Y: rows in 3 groups, each row roughly a mix of its group's directions
Y (129 x 11)
[[-21  -2  17 -27 -53  11 -10  36 -47 -17  -9]
 [  8  32 -19  33  39  17  18 -30  -1  14  52]
 [-46  14   6  16  42  32   2  42 -27   1 -24]
 [ 27 -49 -12  11  28 -13  -9  48  -4  10  41]
 [-41  16  55  -1  18  25 -13  39  -5  -7  28]
 [-47  31  10  37  -6  21  54  15  -3 -10 -15]
 [ -5 -52 -18  12   4 -22  -8 -26  59   2 -23]
 [  8  30  50 -17  43 -21 -33  30   2  -8  21]
 [-26  55 -18  59 -10  17  -1   4 -24   0   0]
 [ -8 -26  45 -25  -3 -18  -9  57  -4   7 -37]
 [ -9  43 -49 -11  10 -16 -13 -16 -34 -31  33]
 [  7  14  -9 -46  33 -36  -2   5  51 -26 -18]
 [ 56  16  22 -17  52 -25  -7  15 -16  -8 -19]
 [  8  31  17  10  49   7  20  32  -7  -7  56]
 [ 17 -38  30 -57 -32 -15 -21  14  23   5  11]
 [ 44  14 -35  -6 -45  -8 -22 -39   8  -2 -31]
 [-29   5  55 -43 -11  -1  -7  35 -17  14 -30]
 [ -1 -64  37 -23   5   2 -23  33  19  -3 -22]
 [ -9 -45  15 -10  31 -39  -2  41 -28  -7 -31]
 [ 43 -43 -28   3   9   5  29 -42  16  30  11]
 [  2  21 -16  16  52  39  21  -9  34 -24 -33]
 [  3 -14  58 -47  -2 -22 -31  33   6   8   7]
 [ -3 -19  10 -26 -51 -20 -16   9 -16  -6 -61]
 [ 35 -24 -39 -30   1 -32  16 -40  15 -15 -31]
 [ 13 -19  31 -36  -3  28  17 -14  65   0 -15]
 [-57   7  32  -5 -46  36   4  -3  14  13  18]
 [-45  46   2  11 -20  43  30  18 -13  -1  23]
 [-39  33  46 -18 -10  -4  24  40  29  -9  10]
 [-49 -16 -19  34 -41  -4   6   9 -43  10 -24]
 [-52  14 -23  15   5  33  28 -35  39 -12   8]
 [ -5   3 -17  48  23  15  30 -47 -44   3  -6]
 [ 27 -27  35 -46   5 -17 -34  46 -10  -6  -1]
 [ 12 -42  31 -43  15   2 -35  31  22 -16 -25]
 [ -9  -5 -17 -43 -50  23 -30  -5  42 -16 -17]
 [-14 -13  78 -20   4  -6  -3  30  -3  21 -16]
 [ 26 -54  38  -5  49 -15 -14  -3  18  16  -9]
 [-18  28 -28  27  50  31   3 -18  36 -26  11]
 [-10  24  54 -30 -28  -5 -25  32 -25  11 -27]
 [-50   0  42  21 -37  -6  29  -5 -19   4 -34]
 [  1  46  37 -15  10 -17 -20  54 -32  -4   1]
 [  5  20  26 -58 -11 -20 -23  40  30  -5 -24]
 [ 35 -21 -19  38 -25  33  -5 -50 -18  11  19]
 [ -4  13  56 -45 -13 -24 -17  44 -11  -1  11]
 [  5   5 -26  60   8 -14 -19   1 -59  10   6]
 [ -6  -7  13 -27   0 -12 -39  36 -48 -12 -46]
 [ 15 -47  23 -20 -20  18   6  -3  60  18 -21]
 [ -6 -37 -32  56 -15   6   7 -21 -36  17 -24]
 [-44  25  48   3   4  38  -2   5  31  17  30]
 [-30 -63   7  11 -49   8  -2   8 -16   5 -25]
 [ 28 -13 -20  49 -19  12   6 -29 -58   5   5]
 [ -2  46  40  15  32  11 -35  39  -6 -15  21]
 [ -3  41 -55  13 -18  12   8 -38  -6 -10  39]
 [ -7 -12 -22  65  12   0  38 -30  -9  23  23]
 [  1  40   5  -5 -35 -34  -9  23 -41   5 -46]
 [ 19  40  14   9  29 -16  -6  28 -10  48 -44]
 [-48   6  29 -23 -25 -17   7  56 -11  -8 -23]
 [-12 -47  27  -1 -13 -20  -7  54  -6  11 -42]
 [ -8  63 -18  17  27  34  24 -12  -4  -8  35]
 [-52  -1  24  40  21  23  41  -8  23 -17 -11]
 [ 24   6  54 -10  41 -21  -4  32 -19  36 -10]
 [ 20  45   8 -30   8   5  10 -12  45   0  53]
 [ 40 -25 -31  47  16  -6  16 -20 -35  30   6]
 [ 21  19   9 -64  -4 -20 -44   6  21 -20 -17]
 [-59   4  31 -21   7  18  -1  31  34 -15  30]
 [  7  29 -55  25 -13   1  18 -18 -54   3  14]
 [ 47 -11 -47  -5   6   8   1 -51  10  15  29]
 [  1  11  28 -32 -47  -6 -14  12 -42  11 -46]
 [-20  18 -29  22 -30  34  24 -49  32  -4  20]
 [-14 -15 -16  61   8  26  43 -13 -35  -4  -9]
 [-46  58   7  -5 -15 -14  15  34 -20 -17  21]
 [-25 -23  48   7 -13  32   2   0  45  -6 -42]
 [-14 -51 -19  47 -34  15  20 -16  11  20 -25]
 [ 41  -5  43  -8  -9  -8  -3  -9 -27  57 -28]
 [-46  40 -17  26 -24  27  23 -44  -3  -2   8]
 [-21  32  40 -23  28 -25 -13  54  15  -9   6]
 [-12 -32 -10 -19 -30   1  35 -30  38  40  28]
 [-29 -44  39   7  21  16   1  -2  53  16 -18]
 [ -3  58 -41   8  17  35  10 -25  -2 -21  28]
 [-57  14 -30  -6 -28  32  16 -23  18 -12 -32]
 [ 25  51   8 -13  30 -27  -2  23 -22   5  48]
 [ -8 -16   8 -46 -28  -1 -11 -14  61 -20  28]
 [-18 -34 -39  45 -17  22  26 -19  12  12 -37]
 [-53  30  -1  23 -44  20  31   4 -18  10  23]
 [ 16  21 -20  65  29  -7  20  -5 -40  17   4]
 [ 26 -34 -36  -4 -41 -21 -20 -19 -27  -1 -42]
 [-18  31  25  27 -32  54 -29  -4 -31   6  -4]
 [  0 -52 -19 -53   0   1  10 -19  44 -11 -10]
 [-24 -34  25 -42 -45 -20 -32  25  18  -5   1]
 [ 36 -25  27 -55  -7 -30 -24  12  30  -8  14]
 [ -4  33  25  51 -22 -16  14  -4 -17  23  49]
 [-18  19  44  38   3  36  -4  -6  -4   9  54]
 [-26   6  24  46  38  31  44  12  -6   6  24]
 [ 10  42   0  33  40  22  29 -10 -33   8  38]
 [-24  13 -27  58   5  24  41 -26 -12   7  23]
 [-12  24 -51   1 -54  15  41  -9 -14   4   4]
 [-19  33 -29 -34  -2  15  10 -36  35 -40  25]
 [ 13 -20 -30 -16 -73  -5  -3 -28   8  16 -17]
 [ 18 -53 -21  47 -25  10 -22  -7  -6  23 -30]
 [-19  42  -7  17  -9  26  30 -44  28  -1  40]
 [-51  33   6  -3  -6 -18   2  35  39 -23  35]
 [  1 -45  28  14 -27   4   3   8 -52  25 -37]
 [ 11 -29 -41 -36 -27 -22  11 -35  34 -24 -10]
 [  0 -33 -15  30 -34   4  35  29 -25  12 -48]
 [-51   1  27  33 -12  25  35  18 -19   6  36]
 [ 42  25  38 -10  44   3 -43  26  -5   0  -9]
 [ 17  27  26 -32  50  10 -10  39  26  -7  29]
 [  8 -39 -63 -39  -2 -23  -7  -8 -10 -23  -9]
 [-23  32 -47  20 -27   6  44 -12 -37  -6   8]
 [ 29 -49 -32  35  29   9   7 -20 -10 -14 -38]
 [ 28  17  -9 -51 -20 -46 -37  16   2 -17  15]
 [ -4 -16  30 -71 -11 -15 -16  16  33 -10 -15]
 [ 37  46 -15 -31  15  13 -12 -30  22 -10  42]
 [-11 -35 -41  51  14  41  24 -19   2  -5  -1]
 [-35  27  35  21 -11  37 -19   9  11 -15  51]
 [ 20 -20  22 -30   1 -12 -21   1  45 -27  54]
 [ 13  -3  49 -54  15 -14 -19  41  20  -1 -11]
 [ 16  23 -61  41   8 -18  27 -27  10   5  17]
 [  3  19   3  31  31 -17 -16 -15  32   2  66]
 [-31  -5  48 -24  43   4   6  28  30  -3  31]
 [-13  38   4  11 -20   5  14   5 -55   4  56]
 [ 15  26 -26 -49 -10 -20 -47  11 -37   0  17]
 [ 22 -12 -25  62  19  13  18 -45  -9  15  14]
 [  7 -14 -62  49   0  -5  29 -26 -21  -4   9]
 [ 22  -7  50 -48   3 -10 -27  40 -14   4 -24]
 [ 33  16  10  23 -36   6 -52  20 -29 -18  30]
 [-21  38  34   4  16 -27   0  55 -31  15 -18]
 [-43  42  54  12  12  14   4  17  14  16  27]
 [-16  59  20  -7  27 -38  26  -5  25  13 -24]
 [ 10  -2  -5  59  10   7  59 -14 -21  25   6]]
which group is each row in? (one row of each group first)
[-27  31 -28  23   3  14  15 -21  13  -3  67] | T
[ 44  19 -36  30   7  12 -12 -24 -21  23 -46] | P
[ 20  15 -28 -53  22  -3  24 -32  26 -16  35] | R

[-33  16  -3  46  -7  27  47  16 -27   8  32] | T
[-28  -4 -40 -16 -52  -5  18 -20 -11  -8 -48] | P
[-58  29  46 -16  -9  -3  -2  35   7 -21  -9] | R
[  6  31 -65   7  -7   5  24 -35 -14 -18  29] | R
[-33  36 -13  12 -56   8  26  10 -43  -9  -5] | T
[-46  34  26 -21  -7  -5  21  10  -8  24 -54] | P
[ -1  -2 -57  21 -47  11 -20 -12 -41   2 -18] | R
[ 22 -23 -35  34  -1  -2  12 -28  29   0  57] | P
[-44   6 -10  20  50 -13  28  37  -4 -26  22] | P
[-52 -11   7  20   6  29  20  12  49   7  38] | T
[-15 -39 -18 -10  16 -30  18   6 -64   7 -27] | R
